One turning vector, and how many steps it has turned
The counts run from 0 to 402.
|  23 |  11 |  11 |  23 | -34 |  34 | -37 | -19 |  21 |  16 |  23 | -24 | -31 | -24 | -19 |  37 |  17 |  -6 |   2 |  -7 |  11 | -19 |  15 | -19 |  21 |  -5 | -25 | -14 | -13 |  -9 |   6 |   8 | -10 |   9 |  21 |  -3 |  22 |  15 |   2 |  10 | -24 |   2 |  24 | -17 | -17 |  21 |  12 | -12 |   8 | -10 |
200
|  -5 |  -3 |  30 |  12 |  -1 |  49 | -11 | -11 |  39 |  18 |  -6 |   7 | -20 |  -8 |   0 |  25 | -12 |  -3 |  23 | -12 | -12 |  -6 |  13 |  13 |  42 | -32 |   6 |  -8 | -22 |  -2 |   6 | -12 |  33 |  12 |   9 |  -3 | -16 |   1 |   2 |  17 | -32 | -13 |  -6 |   4 | -40 |  -3 |  -5 |  -6 |   7 | -23 |
144
|   1 | -10 |  -2 |   5 |  14 |  39 | -10 |  13 |   5 |  12 |  19 |  11 | -53 | -17 | -24 |  28 |  21 |  14 |  -2 |  -5 |   2 |  25 |  30 |  26 |  21 | -23 | -37 |  -5 |  -5 |  19 | -11 |   5 |  12 |  -9 |   1 |  -3 |   6 |   3 |  21 |   6 | -11 | -15 |  18 | -12 | -35 |  -3 |  19 | -16 | -17 |   3 |
94
|  -5 |  13 |   2 | -19 |   9 |  35 | -21 | -11 |  14 |  14 |  27 | -27 |  -7 | -26 | -29 |  22 |  31 |   7 |  11 | -11 |   2 | -12 |  21 |   1 |  38 | -19 | -16 | -20 | -17 |  -1 |  12 |   3 |  22 |   5 |   7 |  -3 |  -4 |   1 | -19 |  16 | -41 | -20 |  20 | -18 | -30 | -10 |  35 |  14 |   3 |  -1 |
32
|   6 |   9 |  18 |  25 | -26 |  43 | -27 |  -3 |  16 |   7 |  31 | -24 | -13 | -14 | -22 |  21 |   9 |  -2 |  18 | -16 | -11 | -26 |  14 |   1 |  12 |   0 | -19 | -23 | -27 |  27 |  14 |   5 |  14 |  11 |  18 |  -9 |   8 |   7 | -16 |  -4 | -42 |  -3 |  25 | -12 |  -2 |   2 |  34 |   6 |  10 |  13 |
240
|  19 |  -6 |  11 |  45 | -22 |  36 | -18 |  15 |   6 |  15 |  14 |   4 | -48 | -22 |  -4 |  23 |  22 |  14 |  -2 |  11 |   4 |   3 |  24 |  18 |   6 |  15 | -26 |  -9 | -13 |  14 |   6 |   0 |  36 | -27 |  18 | -17 |  13 |  23 |  26 |  19 |  -3 |  -6 |  18 | -29 | -16 |   2 |  20 |   9 |   8 |  -4 |
22
|  12 |   2 |  22 |   7 | -10 |  34 |  -3 |  23 |   8 |  21 | -14 |  -6 | -41 | -35 |  -8 |  25 |   3 |   6 | -14 |   2 |  12 |  -4 |  20 |  26 |  17 | -22 | -29 | -10 | -11 |  46 |  -5 |  -1 |  25 |  -2 |  23 |  -5 | -10 |  16 |  20 |  -2 | -25 |   0 |  45 | -17 | -17 |  12 |   6 |  -5 | -12 |  13 |
89
|   5 |   5 | -12 |  -2 |   4 |  38 | -26 |  15 |   4 |  10 |  37 | -12 | -22 | -28 | -18 |  17 |  24 | -33 |   0 |  -2 |  -4 |  -1 |  16 |  -9 |  25 | -13 | -16 | -21 |  -1 |   5 |  -9 |   2 |  13 |  18 |  12 | -12 |  17 |  -1 |  10 | -15 | -40 |  -7 |  39 | -28 | -24 |  18 |  22 |   4 |  15 |   9 |
169
|   4 |  -4 |  21 |  11 |  11 |  31 |  -4 |  46 |  41 |  -1 |  -4 |   8 | -38 | -24 |   7 |  22 |  -1 | -23 |  22 |  -9 |  21 | -21 |  30 |  11 |  16 | -26 |   0 |  -7 |   8 |  19 |   1 |  -2 |  25 |  36 |  20 |  -1 |   0 |   3 |   6 |   2 | -28 |   2 |  23 |   1 | -27 |  -8 |   7 |  24 |  16 | -21 |
361
|  13 |  16 |  16 |  30 | -43 |  41 | -38 |  11 |  18 |  17 |  17 | -13 | -23 | -18 |  -3 |  23 |  12 | -16 |  11 | -10 |   0 | -18 |  12 |  -6 |   7 |  -2 | -17 | -17 | -13 |  16 |  13 |   1 |  12 |  16 |  11 | -16 |  16 |  11 |   6 | -14 | -44 |  -7 |  38 | -20 |  -8 |  25 |  21 |   4 |  15 |  -9 |
375
|  18 |  16 |  24 |  24 | -47 |  38 | -40 |  11 |  20 |  17 |  15 | -18 | -22 | -14 |  -7 |  29 |  34 |  -3 |  10 |  -8 |   6 |  -7 |   7 |   8 |   7 |   0 | -14 | -10 | -12 |   3 |  18 | -10 |  28 |  18 |   8 |  -8 |   5 |  18 |  -2 |   0 | -34 | -22 |  25 | -15 |  -8 |  11 |  23 |   7 |   9 | -17 |
374
|  15 |   3 |  17 |  12 |  -1 |  36 | -30 |  20 |  25 |  18 |  12 |  -2 | -44 | -20 | -17 |  33 |  13 |  -8 |  13 | -18 |  11 |  -9 |  20 |   4 |  14 | -38 | -28 |  -8 |   4 |  25 |  -6 |   9 | -21 |  28 |   2 |   3 |   6 |   2 |  10 | -16 | -38 |  -3 |  35 |  -2 | -24 |  17 |   9 | -25 |  -8 | -12 |
128
|   1 |  -6 |  22 |  39 | -13 |  57 | -20 | -15 |  20 |  11 |  16 |  -5 | -25 |  -6 | -16 |  23 | -16 |  -3 |  13 | -14 | -31 |  -4 |  14 |   9 |  20 |  -6 | -24 | -18 | -36 |  31 |   2 |  10 |  16 |  -3 |  17 | -16 |  13 |   1 |  10 |   5 | -32 |  13 |  12 |  -3 | -15 |   7 |  11 | -21 |   9 |  19 |
277
|  31 |  11 |  21 |  25 | -33 |  27 | -34 | -12 |  24 |  22 |  15 | -19 | -41 | -18 |  -1 |  40 |   4 | -15 |  -8 |  -3 |   9 |  -4 |  11 |  -8 |  11 | -31 | -19 |  -7 |  -6 |  -3 | -11 |  -2 |   0 |  28 |  21 |   8 |  15 |  12 |  16 |   4 | -14 |  -5 |  25 | -17 | -16 |  31 | -13 | -23 |  -1 |  -5 |
335
|  20 |   2 |  18 |  25 | -37 |  28 | -14 |  12 |  23 |  11 |   8 | -13 | -40 | -29 |  11 |  30 |  -9 | -21 | -19 |  14 |   3 |   9 |  23 |  14 |  -2 | -14 | -16 | -15 | -18 |  15 |  -9 | -11 |  43 |  11 |  31 |  -2 |   8 |  11 |  26 |  16 |   3 |   7 |  18 | -20 |  -7 |  21 | -16 |  -2 |   4 |  12 |
120
|  19 |  -1 |  17 |  32 | -11 |  29 | -19 |  31 |  23 |   2 |  18 |   2 | -55 | -18 |  -1 |  27 |  30 |   7 |  13 |  -3 |  26 |   1 |  24 |  12 |  -1 |  -4 | -24 |  -2 |   5 |   1 |   2 |   0 |  18 |   0 |   6 |  -4 |  11 |  17 |  14 |  29 |  -1 | -11 |   5 |  -5 | -20 | -14 |  21 |  11 |   4 | -34 |
194
|  15 |  -7 |  22 |  42 |  -2 |  42 |  -5 |  -8 |  32 |  -6 |   8 |  -6 | -41 | -14 |  -2 |  29 | -16 |  -9 |  13 | -12 |   1 | -30 |  39 | -11 |  13 | -14 | -11 | -12 | -21 |  16 |   3 |  12 |  26 |   9 |  37 |  -4 |  20 |   8 |   6 |  37 |   0 |  22 |  -9 |   1 | -15 | -11 |  -8 |   0 |  16 |   5 |
43
|   8 |   8 |   8 |   8 |  -2 |  36 | -12 | -15 |  22 |  11 | -11 | -14 | -18 | -32 |   7 |  33 | -19 | -26 |  -3 |   7 |  10 | -28 |  26 | -19 |  49 | -28 |   7 | -12 | -16 |  -8 |  -3 |   1 |  25 |  13 |  39 |  -1 |   1 |   7 |   9 |  23 | -26 |  -2 |  12 | -16 | -30 |  15 | -20 |   6 |  15 |  -4 |
183
|  28 |   3 |  -9 |   0 |  10 |  15 | -14 |  23 |  19 |   1 |  22 | -19 | -50 | -34 | -13 |  35 |  29 | -17 |  -1 |  -1 |  38 | -22 |  35 | -14 |  13 | -20 | -23 |  -8 |  12 |   4 | -11 |  11 |  -2 |  23 |  25 |   4 |  15 |  10 |   9 |  17 |  -1 |   3 |  24 | -19 | -26 |  -8 |  12 |  11 |   8 |  -4 |
402
|  -5 | -11 |  15 |  40 |  -5 |  51 | -18 |  11 |  37 |  -7 |  34 |   9 | -33 |  -4 |   0 |  18 |  13 |  -6 |  35 |  -7 | -18 |   7 |  25 |  15 |  16 |   3 |  -3 | -11 | -13 | -10 |  12 |  -5 |  42 |   8 |   1 |  -9 |   9 |   2 |   0 |  23 | -22 |  -9 | -22 |  -1 | -26 | -17 |  22 |  14 |  17 | -22 |
176
|   9 |  -6 |  21 |  29 |   3 |  39 |   1 | -19 |  27 |   2 |  -5 |  -8 | -39 | -23 |  -1 |  36 | -21 |  -3 |   6 |   0 |   4 | -22 |  34 |  -2 |  29 | -15 |  -8 |  -8 | -20 |  11 |   2 |   3 |  29 |  -9 |  42 |  -4 |   8 |  11 |  16 |  47 |   3 |  13 |  -5 |  -6 | -23 |  -6 | -10 |  -2 |   7 |   5 |
44
|  -3 |  -8 | -13 |   9 |  19 |  39 | -19 |   6 |  27 |  -6 |  51 |  -7 | -32 | -20 | -18 |  24 |  20 | -27 |  25 | -14 |  -4 |  -7 |  36 | -10 |  21 | -10 | -14 | -20 |   3 | -10 | -10 |  12 |   8 |  25 |  18 | -12 |  29 |  -8 |  -3 |  14 | -18 |   4 |  -1 |  -3 | -35 |  -8 |  20 |  12 |  17 |  -4 |
384
|  -4 |   2 |   2 |  -1 | -11 |  45 | -23 |  22 |   5 |  26 |  12 |   2 | -28 | -24 | -14 |  18 |  21 | -14 |   2 |   4 |  -4 |  20 |  10 |  21 |  31 | -10 | -15 | -16 |  -2 |  18 |  -2 |  -6 |  31 |   2 |   5 | -10 |  -2 |   3 |  23 | -21 | -42 | -22 |  40 | -24 | -33 |  18 |  21 |   1 |   1 |   3 |
341
|  26 |  -7 |  -1 |  23 |   5 |  23 | -16 |  31 |  31 |   0 |  20 |  -3 | -59 | -28 |  -1 |  35 |  18 | -14 |   4 |  -1 |  32 |  -8 |  36 |  -6 |   1 | -22 | -21 |  -1 |  15 |  -5 | -15 |   8 |   5 |  25 |  17 |   6 |  23 |   9 |  13 |  19 |   4 |   5 |   2 |  -5 | -24 |   0 |   2 |   4 |   7 | -19 |
366
|  17 |   1 |  20 |   8 |   8 |  28 | -10 |  15 |  20 |  11 |  -7 | -11 | -49 | -26 | -21 |  38 |   4 |   2 |   5 | -12 |  24 | -26 |  28 |   3 |  17 | -34 | -33 |  -6 |  -5 |  38 |  -7 |  16 | -18 |  17 |  25 |   6 |   2 |  10 |  12 |   4 | -20 |   9 |  32 |  -5 | -15 |  -2 |   3 | -14 |  -5 |   6 |
263
|  -5 |  -1 |  27 |  -5 |   6 |  28 |   0 |  39 |  35 |   3 | -12 |   2 | -26 | -27 |   8 |  21 |   3 | -13 |  16 |  -4 |  18 | -15 |  19 |  19 |  23 | -26 |   3 |  -6 |   0 |  20 |   4 |  -9 |  49 |  22 |  12 |   3 | -19 |   6 |   6 |   6 | -35 | -13 |  16 |  -6 | -23 | -13 |   7 |  25 |  10 | -21 |
360
|   3 |  -8 |  -4 |  31 |   4 |  47 | -25 |   6 |  36 |  -3 |  47 |   1 | -37 |  -8 | -12 |  25 |   9 | -22 |  28 | -16 | -16 |   7 |  30 |   2 |  14 |  -9 | -14 | -16 |  -3 | -12 | -14 |   4 |  12 |  21 |   4 |  -7 |  31 |  -6 |   9 |  12 | -16 |   3 | -13 |   3 | -27 |  -8 |  11 |  -7 |  12 | -13 |
348
|  -8 | -17 |  -1 |  31 |   0 |  55 | -16 |   8 |  20 |   8 |  24 |  12 | -32 |  -9 |  -2 |  12 |   4 | -13 |  16 |   1 | -17 |  15 |  24 |  18 |  25 |   9 |  -2 | -16 | -13 |  -7 |   2 |  -8 |  51 | -13 |   8 | -17 |  12 |   0 |  17 |  22 | -20 | -16 |  -7 | -12 | -35 |  -8 |  17 |  11 |  15 | -10 |
175
|  11 |   5 |  13 | -16 |  -6 |  24 | -14 |   1 |  13 |  23 |   2 | -16 | -37 | -29 | -17 |  38 |  26 |   6 | -11 |  -5 |  19 |   6 |  17 |  19 |  35 | -42 | -27 |  -8 |  -5 |  12 | -13 |  -8 |  12 |  10 |   9 |   8 | -12 |  10 |  15 |   7 | -26 | -23 |  31 | -19 | -29 |  13 |   1 | -17 | -23 |  -2 |
301
|   7 |  10 |   2 |   4 | -15 |  36 | -30 |  20 |   7 |  21 |  17 |  -2 | -28 | -30 |  -9 |  22 |  13 | -26 |  -1 |  -1 |   0 |   5 |  12 |   9 |  20 | -18 | -15 | -17 |  -6 |  22 |  -7 |  -2 |  17 |  14 |  15 |  -9 |   8 |   7 |  22 | -27 | -47 |  -3 |  51 | -21 | -18 |  29 |  12 |  -8 |   1 |   7 |
340
|   6 |  13 |   9 |   9 | -18 |  41 | -32 |   4 |  14 |  14 |  22 | -20 |  -8 | -25 | -21 |  24 |  25 | -15 |  15 | -10 |  -2 | -22 |  13 |  -3 |  24 |  -3 | -16 | -24 | -11 |  11 |  14 |   7 |  12 |  18 |  16 | -10 |   9 |   6 |  -8 |  -9 | -53 |  -4 |  29 | -27 | -13 |   8 |  31 |   9 |  20 |   1 |
204
